In the rows, 128 means zero.
A: rows in a few groups, each row roughly a mix of its group's directions:
A (106 x 11):
[[144 122 123  74 129 101 120 138 156 105 162]
 [164 127 124 102 161 131 154 100 160 126 159]
 [148 144  98 129 135  87 145 163 153 100 107]
 [166 165 133 143 134 164 135 159 159 132 143]
 [129 161 181 104 143 152 120 132 110 140 155]
 [116 121 121 120 142  95 148 153 174  86 119]
 [135  72 123 114 124 159 139  84 130 132 138]
 [121 132 109 143 144  98 166 139 143  97  82]
 [152 112 127 140 152 132 171  77 148 114 125]
 [146 134 122 166 170 150 101  99 110 146 143]
 [156 144 139 105 166 138 174 107 126 132 157]
 [ 83 116 177 133 102 138 101 126 106 130 131]
 [171 150  91 139 157 115 168 118 129 137 121]
 [165 100 120 131 136  99 151 117 162  90 115]
 [165 150 132 181 142 154 137 114 144 139 149]
 [172 110 116 111 134  99 167 115 149 101 115]
 [175 144  97 161 136 126 162 135 135 152 116]
 [105 128 157 168 120 169 107 106 107 148 140]
 [103 148 150 155 105 169 145 116  92 145 135]
 [ 92 119 157  85  91 138 103 144 116 128 133]
 [110 123  86 149  99 140 112 150  97 150  99]
 [115  98  83 103 126  90 121 135 111 138  97]
 [ 97 154 164 122 135 170 112 138 122 151 158]
 [ 95 138 173 161 113 147 116 118  92 141 128]
 [166 173 142 135 166 144 158 130 128 137 142]
 [ 92 167 138  92 116 145 127 159 138 146 151]
 [133 111 149  83 151 112 116 126 169 109 158]
 [126 115 115  54 114 129 139 142 125 133 142]
 [102 161 171 151 143 154 110 141 134 126 160]
 [156 153 111 149 179 113 140 114 146 110 153]
 [118 128 191 122 122 161 147 154 113 122 123]
 [181  90 112 123 145 117 151 102 113 133 113]
 [118 143 100 107 119  95 103 124 170  96 149]
 [131 149 174 157 169 155 127 128 142 122 152]
 [126 145 182 142 144 147 161 147 153 109 138]
 [133 123  66 115 121 129 158 109 113 156 118]
 [ 92 111 126 128  91 131  94 135  94 144  95]
 [121 108 104 180 121 125 141 122 131 136  78]
 [157 115 106 112 159  75 134 127 155 115 117]
 [112 116 110 171 121 149 103  82 131 156 135]
 [107 121 101 136 122  73  92 127 111 118 105]
 [ 77 125 146 140  94 118  96 157 114 125 114]
 [161 140 143  79 159 123 151 117 142 126 159]
 [155 102  90 122 148  92 116 100 153 106 126]
 [ 85 155 147 149 115 115 111 172 108 122 114]
 [120 128  90 149 113  88 154 146 130 113  89]
 [164 139  83 126 133  88 137 158 148 122 118]
 [117  93  89 148 114 120  84 108 108 138 115]
 [ 86 144 152 129 126 127  88 174 135 118 139]
 [ 74 129 158 136 101 144 120 119 155 100 120]
 [134  90 105 161 141 161 102 100 151 132 142]
 [153 100  80 124 123  91 133 127 137 121  91]
 [104 148 117 189 121 153 115 138 107 146 118]
 [ 87 109 166  85 108 126 117 136 134 116 150]
 [133 139  73 159 141  97 123 150 126 144 105]
 [144 126 141 175 156 153 127  89 146 126 155]
 [105 120  81 131  90 123 130 135  98 153 102]
 [185 130  91 136 154 121 149 105 136 135 117]
 [ 97 116 138  90 113 108 135 173 117 115  98]
 [104 159 166 113 145 152 113 146 155 128 164]
 [118  83 145 139 153 112 117 109 136  80 112]
 [ 96 159 168 112 114 114 125 170 112 112 127]
 [151 116 134  70 119  98 126 140 134  92 132]
 [146 174 156 140 167 147 141 124 133 134 161]
 [130 136 166  90 144 153 121 125 150 121 174]
 [ 95 105 152 130  83 128 122 118  88 133 104]
 [126 114 134 176 141 162  92  99 130 148 139]
 [107 162  83 110 133  89 124 157 142 126 129]
 [119 146 159 114 143 127 152 145 171  90 152]
 [ 87 112 132 124  92 135  99 160 152 100 125]
 [ 90 133 130  76 107  87 129 142 131 117 125]
 [ 77 118 157 105 115 144  90 132 113 134 148]
 [161 163 115 126 165 159 132 125 151 144 160]
 [102 136 118 157 121 146  76 107 118 155 152]
 [ 89 151 132 126 120 135  81 157 107 149 150]
 [175 120 108 128 122 139 123  77 114 155 144]
 [140 156 130 166 156 107 108 152 165 103 130]
 [169 144 142 138 180 126 145 111 151 112 145]
 [114 140 148 104 153 117 137 141 175 104 167]
 [115  91 131 139  86 148  93 127 112 160 114]
 [ 87 137 168 131 138 152  98 150 120 131 160]
 [170 118 101 135 162 107 153 105 157 108 127]
 [128 137 107 158 122 176 131 124  96 171 127]
 [ 93 132 118 119  78 114 146 163 116 133 101]
 [ 79 117 138  93  84 130 110 146 121 135 129]
 [148 152 160 115 170 123 145 128 163 105 153]
 [157 130  92 178 146 117 151 119 139 133 102]
 [129 106  95 120  94  95 137 142 118 115  82]
 [ 84 132 149 157 110 164 126 135 109 159 112]
 [138 120  73 141 112  86 132 134 126 121  94]
 [ 98 132 174 146 106 170 130 107 116 130 148]
 [147 148 124 188 170 146 127 125 137 131 133]
 [142 170 152 175 146 128 148 117  99 136 118]
 [143 117  96 112 115  97 163 149 129 125  81]
 [169 140  72 127 142  93 127 115 136 129 132]
 [134 140 164  87 140 167 130 118 131 142 166]
 [176 134 110 136 175 111 138 104 149 114 136]
 [ 99 119 145 171  93 135 103 160 119 124 106]
 [163 151  99 153 141 119 175 111 113 137 110]
 [155 146  92 150 153  95 150 139 122 113  94]
 [141 156  84 169 135 128 126 133 119 171 126]
 [123 156 166  79 140 140 133 145 125 128 165]
 [113 125 138 110 107 113 155 161 178  97 124]
 [ 85 101 149  88 107 120  99 147 133 120 140]
 [107  99 107 161  97 100 122 128 125 116  85]
 [148 118  76 139 108 109 148 130 114 130  84]]
one row of each group, then the others: which group is each in?
[121 164 139 121 156 171 120 130 140 153 168]
V
[111 154 165  98 105 151 115 138 144 122 169]
K
[111 144 159 119 138 170 125 126 151 126 178]
J

[118 135 176 139 131 170 107 107 120 129 165]
K
[103 114 135  82  89 105 127 155 109 116 109]
J
[157 120 115 138 129 150 124  97  91 177 137]
K
[163 126  89 136 168 149 110 118 149 151 148]
J
[158 138 103 131 155 171 119 113 118 166 151]
J
[ 82 128 119 117  83 116 133 150  99 142 105]
V
[ 82 138 161  99 105 103 107 155 126 115 127]
V
[133 128  83 150 115 126 121 118  81 159 104]
V
[125 167  75 149 122 119 113 122 117 163 127]
K
[113 166 166 161 149 159 116 148 125 139 145]
V
[ 86 134 168 113 133 134  88 153 127 131 155]
J
